500 stands for zero in the data rows.
Each row of this table is followed by its label. One hidden rule gives the labels. It looks at one to three of the table's principal directions, none of them among the few with the most spread.
563;462;571;468;515;536;392;466;406;443;455;422;505;407;423;442;660;596;600;518;578;562;519;389;616;632;326;457;534;505;488;390;470;559;581;470;492;493;499;532;532;537;615;500;510;514;528;573 2
547;516;546;487;394;506;510;513;516;508;539;636;535;529;533;545;628;496;556;484;431;471;542;514;539;572;572;483;588;379;438;519;530;542;662;520;519;524;555;634;559;385;519;444;490;402;540;349 0
584;578;510;586;453;429;540;481;583;641;562;550;478;612;560;444;459;362;551;574;474;475;609;480;459;468;480;594;519;445;480;519;491;379;577;543;497;502;597;391;434;586;469;531;512;644;398;373 2
165;441;394;519;663;505;524;541;598;346;369;320;530;408;408;648;422;565;371;510;524;488;302;608;669;375;674;516;387;507;492;555;445;520;187;476;506;633;397;524;561;479;420;595;532;540;588;717 2
510;499;660;641;477;480;538;531;299;334;551;486;480;550;440;302;666;578;602;565;470;589;776;440;593;854;468;504;485;366;676;446;425;457;840;463;475;506;535;529;599;644;248;584;417;530;582;495 1
287;494;341;417;580;537;500;561;676;512;407;472;506;468;485;689;290;450;347;496;527;446;228;639;438;215;752;542;485;549;420;595;537;568;108;539;501;565;386;468;500;418;628;514;587;482;506;557 1
519;545;465;359;476;593;475;547;576;503;447;587;450;464;524;604;394;473;428;463;570;419;378;471;352;395;615;470;533;581;468;639;531;576;383;600;463;499;551;457;507;517;583;461;567;529;452;507 2
766;566;576;547;371;564;453;511;366;582;589;687;428;555;674;258;528;467;618;515;556;483;658;459;362;801;352;538;653;389;544;514;538;543;731;612;392;382;549;477;533;474;537;330;438;452;583;316 1
710;569;581;426;355;483;514;473;445;496;551;716;460;563;557;437;492;459;568;555;476;635;647;493;232;526;570;501;585;663;600;400;523;474;743;630;537;299;474;409;341;483;528;413;570;440;387;349 0
500;473;401;512;483;444;626;482;490;408;552;452;529;540;590;541;470;514;477;423;545;539;516;422;483;368;565;469;467;502;525;594;566;505;420;481;564;511;549;553;427;479;499;574;500;446;533;556 0
672;528;502;363;390;505;513;479;466;522;585;655;511;552;631;534;472;569;470;434;590;605;484;493;326;414;566;479;562;606;534;498;597;601;511;538;562;369;462;530;359;336;619;396;493;392;512;452 1
305;532;399;449;616;596;454;596;491;394;372;402;534;377;461;571;361;539;381;474;526;359;304;534;484;455;653;473;438;544;453;657;479;616;263;560;459;603;494;517;682;547;437;498;511;521;616;758 2
442;470;390;322;629;635;413;582;405;375;433;367;408;346;519;634;359;613;353;377;628;544;344;367;403;350;507;337;343;687;512;720;520;674;255;518;504;496;427;512;578;480;565;502;491;443;619;695 0
481;562;436;323;460;509;439;482;662;532;432;592;467;591;575;711;386;523;406;529;517;667;402;573;280;193;720;506;473;751;415;565;482;561;354;650;645;400;362;449;318;391;601;451;685;534;382;440 0
425;440;474;478;564;534;546;576;385;406;555;465;470;422;511;502;462;557;425;399;506;502;483;508;534;494;548;408;442;459;610;575;612;578;470;400;438;548;442;600;612;430;425;543;348;326;703;552 2
377;560;508;347;626;780;262;622;597;416;192;450;397;325;374;623;416;550;447;598;569;510;259;545;416;530;570;506;477;666;334;572;272;614;315;725;455;500;327;417;621;572;608;395;744;663;452;580 1
470;496;551;578;485;443;544;480;573;627;509;481;521;573;447;421;533;474;473;533;458;426;469;633;603;585;388;576;482;440;522;421;480;427;514;390;460;538;486;509;457;517;374;460;428;603;491;472 1
542;523;621;475;454;601;536;615;454;436;485;648;411;431;422;386;517;424;531;545;583;432;517;484;501;704;555;525;613;388;633;482;537;492;647;535;313;514;538;462;571;582;499;508;452;491;579;432 2
748;421;520;538;399;554;607;485;344;436;574;557;552;418;532;314;685;439;676;389;519;361;618;302;557;768;281;409;666;312;498;468;602;528;742;418;401;513;706;639;598;526;597;478;411;286;591;422 0
434;446;372;502;627;675;488;563;513;402;297;427;506;194;366;449;459;327;557;446;432;222;347;455;495;596;418;412;570;526;402;495;513;473;378;548;304;599;542;486;674;601;591;405;539;344;543;585 0
391;437;524;406;454;489;573;540;544;442;515;533;536;499;431;667;544;567;401;450;505;477;355;555;614;423;640;455;486;429;510;541;526;583;454;410;543;551;502;650;539;385;519;568;484;425;547;520 0
386;443;482;446;463;397;463;401;663;589;525;494;560;600;539;717;558;615;428;490;523;564;365;596;662;315;551;528;495;454;393;493;491;553;336;452;641;521;466;596;419;304;625;532;548;525;450;481 1
544;432;375;646;587;463;513;407;518;561;501;370;574;454;478;345;588;379;656;424;429;424;622;419;560;511;302;492;577;450;425;360;621;373;448;370;439;601;526;487;453;573;606;472;439;368;488;450 1
513;479;504;403;539;619;419;530;476;474;404;508;456;477;476;516;463;547;447;477;614;563;393;515;436;447;493;495;503;606;447;476;465;557;352;540;470;437;364;465;433;460;597;452;576;497;497;560 1
611;528;621;475;375;383;503;426;466;574;655;707;491;609;570;455;551;541;537;530;431;638;684;584;399;550;556;508;569;545;659;364;594;473;767;495;544;372;464;484;392;395;452;450;415;397;472;324 2
446;587;602;530;529;594;435;556;489;391;364;492;441;461;463;442;462;555;518;629;589;526;492;506;506;651;535;589;510;520;522;504;311;452;553;698;456;467;488;394;546;671;417;529;632;738;454;636 0
454;534;346;605;596;444;515;479;538;567;539;390;548;520;626;494;365;416;497;477;574;410;492;420;548;305;523;570;491;409;399;616;565;455;259;527;481;606;612;416;524;553;546;608;475;581;531;633 1
721;455;479;468;378;388;472;288;575;686;597;591;589;518;610;519;664;492;631;409;364;475;593;465;475;493;253;416;605;573;397;367;595;466;671;451;601;419;601;585;378;346;652;331;476;325;373;305 0
444;408;523;554;545;495;562;520;382;408;490;379;562;470;372;455;616;531;505;433;550;463;495;392;709;563;400;462;466;386;495;442;480;449;485;346;491;571;535;589;530;553;511;618;444;449;558;661 2
287;487;546;337;637;677;442;717;448;324;377;443;415;347;272;650;464;579;340;470;591;565;315;523;552;395;728;427;379;563;563;559;501;609;335;434;422;601;297;549;595;487;488;564;470;473;654;636 1
558;484;640;459;403;493;497;478;499;523;497;566;525;554;414;506;626;541;515;549;517;477;483;504;586;630;442;518;536;442;487;431;411;522;640;465;523;470;574;534;503;516;491;521;537;589;416;483 2
349;469;477;722;546;381;590;506;499;544;579;364;553;610;450;409;481;471;495;518;488;436;530;568;673;497;512;628;489;252;546;452;523;389;373;351;472;622;510;491;518;582;451;640;418;580;509;545 1
578;450;483;613;561;527;476;449;491;522;500;444;476;419;509;347;614;409;668;484;441;446;679;382;586;696;271;463;566;400;477;452;525;411;649;459;404;569;581;487;582;600;515;492;437;424;530;371 1
704;538;433;449;378;413;576;413;616;667;678;646;460;632;795;532;378;473;485;460;618;563;524;468;363;344;485;550;575;493;529;611;628;527;464;565;550;398;591;454;331;369;641;469;475;504;474;331 0
552;427;463;505;495;497;501;465;402;456;542;451;527;463;505;493;597;502;570;397;487;449;581;314;554;536;392;387;526;423;458;545;551;517;556;436;517;537;623;581;582;532;603;563;470;358;514;508 1
442;493;387;332;595;599;385;503;667;524;366;397;441;433;489;718;409;547;382;475;612;545;257;495;448;254;513;464;396;699;365;620;453;622;145;542;542;518;400;448;419;430;641;429;621;619;442;549 0
314;386;452;467;661;650;491;582;400;239;320;305;544;310;308;522;556;577;476;415;570;448;368;411;650;527;525;406;470;492;453;491;462;554;324;425;439;625;443;594;641;598;540;614;541;398;605;777 0
435;493;441;484;649;516;368;444;481;502;426;329;506;352;454;558;441;556;478;484;420;465;465;465;480;467;365;413;368;690;457;507;421;501;416;514;537;502;493;427;584;568;451;460;509;541;435;657 2
585;442;411;617;412;299;744;402;524;546;670;490;632;602;563;448;545;387;561;443;402;451;605;484;540;407;478;511;529;405;546;433;649;408;565;332;564;528;640;570;385;462;462;574;403;377;478;424 2
700;593;613;648;299;349;526;403;442;675;664;676;553;770;640;308;566;478;620;562;427;547;758;539;397;639;438;631;628;395;524;380;494;371;793;554;582;363;569;468;367;516;470;443;496;549;369;331 1
663;549;632;472;360;401;534;424;491;492;582;682;460;563;520;472;599;488;601;583;400;689;729;508;365;555;526;486;534;649;648;347;507;406;871;571;575;336;488;447;326;476;426;450;524;470;379;296 0
359;477;566;679;485;255;573;396;559;571;600;452;585;625;436;510;576;507;510;620;340;553;598;665;704;516;512;601;426;408;577;328;435;349;606;387;602;515;497;489;442;461;309;590;439;589;423;470 0
439;443;517;703;580;462;551;506;311;384;521;373;574;446;416;344;619;477;591;490;413;422;645;455;687;667;416;487;469;340;520;414;488;417;601;395;432;591;560;545;635;578;322;590;394;438;595;618 1
257;508;420;376;707;557;431;571;511;343;388;304;491;340;425;729;361;628;320;482;560;543;319;476;550;272;663;416;270;694;498;660;433;603;235;517;555;592;440;474;606;522;382;610;511;601;578;822 2
446;401;426;583;519;388;633;437;521;460;602;428;562;606;554;529;568;514;490;423;499;548;585;476;637;410;534;489;459;382;514;528;584;484;429;337;555;587;541;580;446;431;425;630;415;417;555;473 0
382;409;505;595;687;495;449;458;389;351;427;255;537;339;350;494;621;546;546;510;457;466;567;375;748;609;336;412;347;503;480;457;379;455;509;407;483;605;578;476;651;618;325;624;454;554;519;717 2
775;489;499;534;380;548;555;492;345;549;607;683;467;534;638;239;516;382;615;393;562;395;659;383;332;686;363;475;700;397;561;489;679;489;644;512;344;419;606;488;472;512;613;395;403;290;564;357 0
574;398;335;418;477;439;540;385;637;611;546;385;592;441;557;667;535;494;510;364;557;405;302;384;604;251;333;429;538;473;333;538;617;580;258;373;584;560;626;618;437;377;833;505;517;421;445;504 2
671;490;454;448;351;456;554;427;665;747;591;675;522;592;622;492;480;399;523;434;560;433;408;548;437;397;415;566;691;432;435;432;656;468;428;471;482;441;523;525;308;347;809;372;493;397;434;285 0
497;420;423;233;556;616;365;509;553;518;395;439;504;342;430;759;520;591;402;388;617;544;183;451;537;218;453;370;458;674;319;508;538;684;204;447;554;493;372;602;448;283;829;424;570;393;522;588 2
562;469;563;380;408;514;526;498;468;422;553;619;462;484;518;589;567;563;503;436;519;557;551;390;470;535;543;393;540;507;572;548;528;535;670;520;551;442;565;580;509;462;584;533;506;370;487;426 2
467;474;443;544;601;523;495;529;411;383;417;376;524;369;364;449;567;388;595;509;420;478;593;341;541;532;452;417;451;546;461;462;480;428;568;475;480;570;535;478;575;636;493;565;514;420;521;573 1
414;399;478;421;521;546;495;500;516;401;467;417;524;423;489;627;598;619;460;425;563;447;368;445;694;526;474;405;483;399;439;620;497;661;419;426;513;603;572;672;651;431;535;571;485;452;616;580 0
612;507;547;305;366;575;500;517;414;464;540;688;534;592;599;561;489;646;393;371;615;498;428;490;335;482;627;436;570;554;497;601;560;683;493;533;551;404;526;607;476;382;542;438;507;390;527;563 2
429;604;576;554;548;429;290;389;618;589;391;419;458;562;494;583;533;581;524;709;350;661;577;628;495;521;420;565;337;724;407;445;222;433;596;674;655;415;400;359;445;527;287;403;658;827;303;471 1
636;475;511;576;498;556;505;491;394;461;504;500;461;488;552;316;567;465;618;487;506;529;647;435;466;667;349;486;561;462;516;456;519;481;627;509;420;465;493;495;505;545;484;463;479;431;552;416 0
377;442;363;572;624;451;626;530;448;360;518;296;561;439;485;536;466;478;471;419;558;473;486;364;650;325;553;459;399;434;504;592;573;471;317;392;504;645;574;543;536;560;462;698;434;469;615;714 1
Here are more rows. What is the label of each one?
440;435;427;457;534;428;503;440;551;576;523;420;549;455;472;576;445;541;416;456;475;473;339;595;527;387;435;474;445;582;519;438;553;545;321;381;540;489;435;524;453;387;569;445;445;438;497;561 -> 2
393;490;369;602;710;528;342;396;606;523;338;195;529;416;549;548;507;528;548;538;501;432;465;408;682;458;275;502;375;540;241;615;322;487;287;573;536;632;587;430;620;627;426;547;603;749;456;690 -> 0
637;547;513;502;374;447;503;437;521;625;642;624;491;638;764;509;504;567;507;449;503;510;577;524;454;486;465;507;553;422;467;633;569;567;608;565;551;451;589;590;499;372;460;448;449;500;542;372 -> 1
396;502;442;563;601;447;498;534;458;472;501;379;515;504;370;511;462;435;483;529;422;561;555;487;471;387;587;503;384;558;528;449;496;435;409;415;538;545;413;415;469;560;464;558;485;499;461;531 -> 1
412;430;438;725;668;520;556;547;337;380;510;248;515;444;480;342;506;459;566;462;579;391;604;308;735;596;372;514;452;233;479;586;476;426;409;407;390;671;638;484;700;714;422;746;417;553;621;701 -> 1
464;523;470;567;532;415;496;488;469;568;532;432;542;664;450;501;458;485;446;510;474;607;554;527;438;337;551;566;391;571;468;433;458;408;370;428;609;466;386;416;329;504;473;520;522;566;388;536 -> 1
615;563;612;628;426;480;502;482;459;582;537;545;517;612;514;345;546;476;596;579;479;479;627;514;495;659;405;615;573;388;482;411;410;401;677;542;493;454;559;448;487;614;450;501;536;645;391;446 -> 2
501;580;552;682;630;545;334;432;397;423;370;344;452;515;566;322;496;556;612;645;477;551;735;421;488;736;322;556;407;583;432;535;221;405;627;723;503;457;553;303;606;777;207;539;627;806;404;662 -> 0
461;421;405;325;491;503;535;507;553;458;503;463;531;452;445;709;493;587;395;376;529;613;294;542;446;209;604;408;458;646;496;465;622;618;271;376;603;477;325;631;349;288;719;446;519;316;512;497 -> 1
487;457;525;647;468;343;636;469;360;530;722;504;565;720;610;383;503;574;452;419;511;566;681;530;578;507;529;549;469;318;634;491;602;443;549;324;547;505;510;568;455;452;339;636;307;417;602;528 -> 1
619;574;437;681;544;504;499;447;525;566;500;495;451;438;633;265;450;334;667;541;417;384;709;445;405;688;318;541;573;489;521;512;525;346;643;628;365;515;620;353;543;670;395;399;460;541;491;392 -> 0
318;561;470;402;491;467;515;546;639;498;485;578;503;521;516;682;359;539;336;534;469;477;347;671;437;366;789;523;446;572;551;619;510;577;378;564;545;527;461;503;529;412;400;482;504;539;528;537 -> 0
608;448;622;564;510;613;426;506;389;446;401;413;459;389;377;351;679;511;651;559;520;482;535;410;639;791;199;487;543;419;445;372;351;479;674;498;414;476;513;517;588;616;546;484;563;572;473;489 -> 0
625;610;541;549;385;534;473;489;568;629;474;682;486;553;571;344;416;385;583;598;454;379;530;599;295;675;493;624;685;480;489;447;467;440;619;685;424;407;549;380;494;589;547;346;589;570;376;363 -> 0
694;449;467;311;482;641;352;424;523;620;475;585;447;312;610;520;510;529;537;351;526;355;413;378;404;609;204;326;615;599;412;569;573;616;543;550;430;437;598;552;604;433;746;305;470;308;508;424 -> 2
333;562;414;483;554;454;452;453;776;623;344;414;566;533;460;677;385;477;402;617;435;486;257;717;506;260;580;620;414;672;321;469;355;461;231;583;613;515;390;428;381;458;482;429;676;734;344;579 -> 0
452;573;486;533;521;539;517;555;505;505;450;494;534;488;529;456;378;483;446;530;559;358;397;539;494;526;552;579;512;458;470;578;450;499;407;586;445;535;570;456;582;586;426;508;516;632;528;675 -> 2
498;484;567;377;485;543;395;471;521;472;426;534;443;452;459;580;555;581;483;536;476;570;468;526;471;553;464;426;467;647;506;489;428;577;581;553;531;432;447;506;512;465;478;440;561;513;464;469 -> 0
672;557;440;511;407;472;598;538;460;555;652;681;437;594;702;411;395;356;526;470;567;532;630;438;319;424;604;529;587;436;576;602;681;497;545;562;434;445;550;443;417;428;555;486;422;388;590;320 -> 1
544;482;594;477;445;472;541;503;352;386;536;519;468;666;497;471;539;613;452;511;562;729;621;478;425;496;557;492;411;591;600;475;430;510;591;481;602;368;398;495;354;504;374;584;542;532;468;538 -> 0
471;535;545;660;397;280;596;420;584;619;648;519;612;722;527;474;568;525;534;590;401;583;597;672;585;483;581;662;522;361;548;355;510;418;579;401;628;507;479;534;373;428;421;520;459;589;429;382 -> 1
565;546;647;496;449;641;463;615;429;526;415;574;430;505;388;348;537;474;502;546;560;424;452;548;485;719;411;554;553;446;513;453;423;490;596;521;359;474;448;491;527;596;462;417;514;608;515;487 -> 2
621;559;491;607;469;388;490;419;574;679;605;521;461;547;596;425;492;389;608;560;431;515;654;474;469;498;358;557;523;481;520;457;539;371;620;526;500;475;567;395;421;529;527;453;458;573;417;313 -> 2
611;526;447;595;502;415;531;442;480;548;573;469;507;556;620;400;505;417;598;540;532;568;654;394;511;473;413;543;502;473;484;498;533;433;554;523;518;487;570;427;428;528;504;547;476;540;520;462 -> 1
486;522;571;537;470;475;529;513;463;432;473;484;509;519;443;500;539;506;523;573;516;527;518;470;566;530;518;537;479;476;505;469;396;445;582;549;532;476;541;484;489;571;455;582;574;616;442;575 -> 0
456;492;381;750;570;340;525;368;593;629;532;300;600;559;547;451;519;396;613;538;380;408;589;483;651;418;338;592;475;382;352;453;464;331;411;455;555;602;616;446;488;590;479;571;519;628;382;510 -> 1
525;526;472;697;465;361;572;417;642;647;474;414;561;656;464;432;534;336;610;638;450;538;537;549;588;381;396;688;520;444;361;320;395;265;456;502;572;486;484;399;271;575;570;552;652;711;286;422 -> 1
458;421;435;431;570;588;411;479;535;419;350;446;507;303;362;541;622;439;587;462;448;421;458;384;557;574;407;373;546;565;403;454;500;508;486;497;454;567;519;530;575;527;662;435;556;344;496;490 -> 1
